In the data rows, 128 means zero.
Some points, one per row:
153 126 107 120 131 128 125 111 129 142 131 129 117 117 125 123 138 97 143 124 119 110 131
144 119 141 131 147 115 138 135 136 122 133 133 106 124 151 123 114 107 138 130 117 119 129
109 123 132 131 142 121 123 119 126 123 138 128 127 113 122 133 114 128 130 138 118 126 138
111 158 151 147 167 114 128 122 153 114 143 122 112 141 110 136 121 97 127 97 127 131 140
148 120 119 93 127 139 115 151 126 112 136 131 116 121 143 124 134 139 118 120 128 131 130
132 129 121 102 109 132 133 144 116 131 135 137 148 139 129 127 131 135 136 127 132 119 130
136 127 138 112 118 117 134 148 116 126 141 147 135 131 132 135 129 155 128 122 115 114 105
147 112 133 123 128 147 134 144 105 117 141 136 124 131 118 137 127 122 140 116 116 121 148
126 126 141 149 148 126 120 125 124 127 128 124 118 127 141 109 127 129 127 125 118 152 126
132 132 119 154 122 127 120 137 135 129 134 144 116 131 117 120 126 110 143 139 118 124 130
117 128 137 143 156 137 141 130 114 117 140 139 127 130 137 130 127 138 117 125 125 128 134
122 139 116 139 139 132 88 122 126 127 104 134 128 131 119 134 116 124 132 130 121 129 139
123 122 137 126 114 137 144 120 114 122 133 143 132 139 149 133 133 141 138 121 139 121 136
133 100 140 131 131 123 119 151 130 127 124 131 147 131 141 119 129 114 142 109 121 111 156
123 116 121 143 133 141 140 122 129 137 130 111 135 126 124 139 115 125 127 128 123 122 129
137 133 111 121 127 148 125 140 123 127 124 123 134 122 134 111 121 125 128 142 117 133 136
145 116 109 136 119 108 122 138 104 127 125 127 120 119 133 128 140 115 141 112 125 126 135
141 123 118 111 94 124 131 128 125 128 131 120 132 143 133 130 142 144 122 137 137 126 134
113 122 131 134 139 132 133 107 129 139 121 129 131 132 129 129 94 124 148 114 129 148 142
139 122 158 125 131 147 123 145 130 107 143 120 106 137 138 131 121 139 128 126 120 126 145
137 122 111 139 138 110 116 116 118 141 107 122 122 133 115 126 113 112 134 134 121 129 132
135 107 145 130 129 145 121 130 144 124 134 134 123 136 117 106 142 136 144 109 130 100 161
128 131 142 121 137 115 126 134 132 130 139 147 146 130 154 127 127 139 121 134 120 136 138
131 137 136 134 128 117 134 119 112 135 134 122 138 147 117 121 138 129 136 123 126 117 128
150 127 103 126 128 125 139 102 127 167 110 115 122 115 114 118 108 74 163 137 144 119 130
123 145 138 130 133 162 121 148 160 119 134 123 127 148 129 139 143 156 115 112 147 134 130
117 131 132 140 137 118 124 126 107 142 120 120 122 130 122 132 108 105 151 140 127 125 141
135 127 96 121 138 143 124 124 116 139 110 130 121 117 113 127 110 98 140 147 140 110 142
147 117 104 117 132 114 110 107 112 144 113 119 113 125 113 119 116 89 142 130 139 97 144
121 123 108 149 99 139 121 133 139 98 123 136 127 155 133 147 150 160 65 158 146 149 80
148 124 131 117 117 122 132 130 139 130 139 137 130 121 137 125 151 132 125 129 123 95 139
140 127 134 113 126 125 134 141 131 138 128 133 127 123 141 124 127 100 154 117 110 115 128
134 133 116 137 130 150 116 122 129 112 111 131 128 144 122 136 136 142 120 144 142 124 128
113 121 160 130 139 123 127 154 122 133 151 142 134 118 149 128 129 123 161 87 113 123 172
12 more points follow, each with its number after it:
144 119 147 131 159 119 130 148 149 128 151 135 139 135 121 131 120 131 147 95 131 110 162 0
114 120 141 132 135 132 133 132 119 124 147 135 137 122 117 121 117 146 133 98 114 122 146 1
127 142 118 150 146 113 138 146 107 130 113 125 99 107 154 116 129 108 142 159 126 156 113 2
114 139 160 154 153 122 125 142 142 99 146 125 99 108 132 122 112 133 141 82 110 147 143 3
117 139 109 135 90 112 143 98 88 126 121 115 102 113 144 130 132 126 105 145 119 161 105 4
137 126 140 131 177 113 112 171 132 107 140 135 109 115 148 121 102 104 148 138 104 146 129 5
195 104 103 90 82 147 100 145 127 107 118 155 115 159 126 86 171 158 101 160 180 98 137 6
76 155 180 180 146 133 135 109 163 122 150 113 148 131 114 155 101 133 151 70 119 142 144 7
131 128 134 132 123 138 118 154 142 118 135 142 140 125 134 139 141 123 128 124 122 128 139 8
83 179 111 159 151 134 135 91 159 131 101 112 131 141 73 156 130 112 90 180 148 148 89 9
103 133 135 146 143 113 131 122 112 121 132 106 110 103 131 152 105 107 133 145 114 164 93 10
156 104 122 102 107 133 116 147 101 131 149 138 137 126 151 106 152 139 127 128 121 126 128 11
Which of these numbered points is nearest to each point below, ignoring the 3 directions in which the first points spread most? Its number follows each.
96 166 143 134 165 119 144 123 230 121 138 101 140 173 75 157 125 113 121 137 133 140 93 > 9
111 110 147 128 198 106 126 174 149 129 148 128 109 112 158 100 92 72 183 104 73 148 145 > 5
117 141 136 134 110 120 117 127 115 119 114 127 100 109 133 133 126 134 109 124 116 150 114 > 3
134 129 140 137 115 133 127 152 148 118 136 140 137 133 121 133 132 126 141 121 102 148 144 > 8
139 118 129 128 123 137 138 104 122 132 110 125 126 125 103 130 124 128 133 124 133 110 135 > 1
148 153 119 150 152 131 106 131 162 131 98 121 100 174 78 113 144 118 129 161 164 119 154 > 6
124 156 98 116 39 155 141 25 110 168 88 97 177 140 77 138 179 141 99 125 190 76 106 > 7
152 120 96 106 157 117 117 170 151 105 146 140 125 150 141 123 109 113 124 148 127 133 92 > 5
122 125 111 119 116 133 122 131 130 117 99 143 130 128 133 128 121 120 126 137 132 107 134 > 8
172 125 68 143 138 92 130 94 82 133 60 94 42 95 148 128 101 48 127 212 109 192 113 > 2
125 116 111 84 179 99 131 192 119 116 124 112 124 92 173 133 104 88 152 195 101 175 75 > 5
104 120 139 163 107 107 137 92 97 145 125 96 108 102 126 136 108 103 158 125 105 160 154 > 4
116 135 148 134 130 128 127 150 137 96 142 135 114 146 125 143 135 176 101 130 138 177 96 > 3
91 119 155 134 143 108 135 146 114 137 141 102 116 107 151 151 110 123 144 110 78 171 109 > 10
153 121 144 190 175 120 115 183 100 114 117 132 64 96 158 121 101 121 143 141 118 166 184 > 2
156 123 134 125 141 115 110 134 144 128 120 122 147 141 132 128 125 143 142 119 144 93 154 > 0
Now 12 new points, numbered from 0 again:
139 113 131 139 115 152 111 140 148 135 135 145 153 151 134 112 141 156 118 96 144 75 143 0
117 143 122 136 114 107 125 124 133 119 119 119 121 127 136 142 128 120 135 158 141 155 102 1
120 148 120 85 81 126 135 98 124 137 128 105 160 162 88 138 150 148 127 138 151 109 107 2
11 206 154 208 206 116 183 35 235 146 128 75 161 161 16 198 76 80 124 126 138 138 82 3
81 193 112 181 189 129 153 38 205 180 83 88 146 151 7 132 98 37 166 155 180 92 154 4
93 206 143 221 204 117 127 40 242 152 80 114 123 176 8 153 114 53 129 175 202 124 141 5
148 143 43 55 33 187 129 62 134 147 121 124 180 156 74 117 188 178 67 156 213 84 88 6
148 78 111 86 34 165 132 133 30 127 142 132 138 99 196 152 166 180 100 101 101 144 94 7
183 50 108 28 59 135 116 185 25 134 140 149 124 80 236 110 153 174 142 124 93 130 117 8
254 61 151 212 0 228 67 82 0 169 90 245 51 33 253 20 185 253 76 68 89 157 255 9
210 19 118 39 67 120 117 249 0 121 151 173 103 17 255 93 149 156 170 90 32 175 132 10
173 93 78 73 45 146 124 129 73 129 123 141 103 116 171 93 152 158 100 161 136 127 110 11
Which of these numbered points is nearest to each point below, ignoring the 3 directions in which the first points spread most? Its number follows each.
136 119 181 139 169 137 110 193 165 98 162 158 150 163 131 84 144 156 120 94 153 84 171 > 0
136 113 125 124 166 136 113 136 149 122 149 139 129 137 110 99 158 115 174 97 137 65 202 > 0
137 124 135 145 163 138 119 164 149 110 125 158 142 156 130 104 148 137 137 91 138 107 144 > 0
118 135 122 110 162 101 120 169 149 132 122 120 129 137 129 127 114 95 128 131 101 143 103 > 1
121 117 142 132 148 128 129 151 145 129 142 123 140 108 149 122 127 123 148 116 97 128 116 > 1
110 139 130 142 79 148 151 93 113 135 121 115 156 102 100 135 133 144 121 132 135 133 111 > 2
118 136 56 108 116 105 136 68 68 185 84 93 120 85 119 113 90 19 154 166 115 132 143 > 11
119 144 108 134 127 110 118 97 82 144 85 116 91 96 138 138 104 97 123 167 113 184 106 > 11
179 115 141 88 133 143 104 121 151 171 157 141 221 159 89 83 164 100 203 65 169 0 204 > 4
109 131 112 101 111 124 156 101 137 144 141 114 161 109 124 137 140 136 123 127 137 123 99 > 2
121 141 134 140 115 145 127 132 159 119 139 151 133 162 121 127 148 170 100 120 154 107 127 > 0
148 116 119 122 160 124 122 131 123 155 122 118 151 117 108 98 121 79 187 99 142 78 179 > 0
162 145 52 41 35 177 125 71 156 141 115 118 191 176 73 142 196 179 65 162 203 52 67 > 6
108 110 155 154 129 127 126 127 110 117 135 134 117 121 153 134 93 150 116 122 106 165 114 > 11
127 136 114 106 97 130 146 119 114 127 133 109 134 103 135 145 132 123 122 145 113 136 85 > 1
122 138 147 132 154 119 128 145 160 145 147 135 138 148 128 107 117 119 159 97 140 94 163 > 0
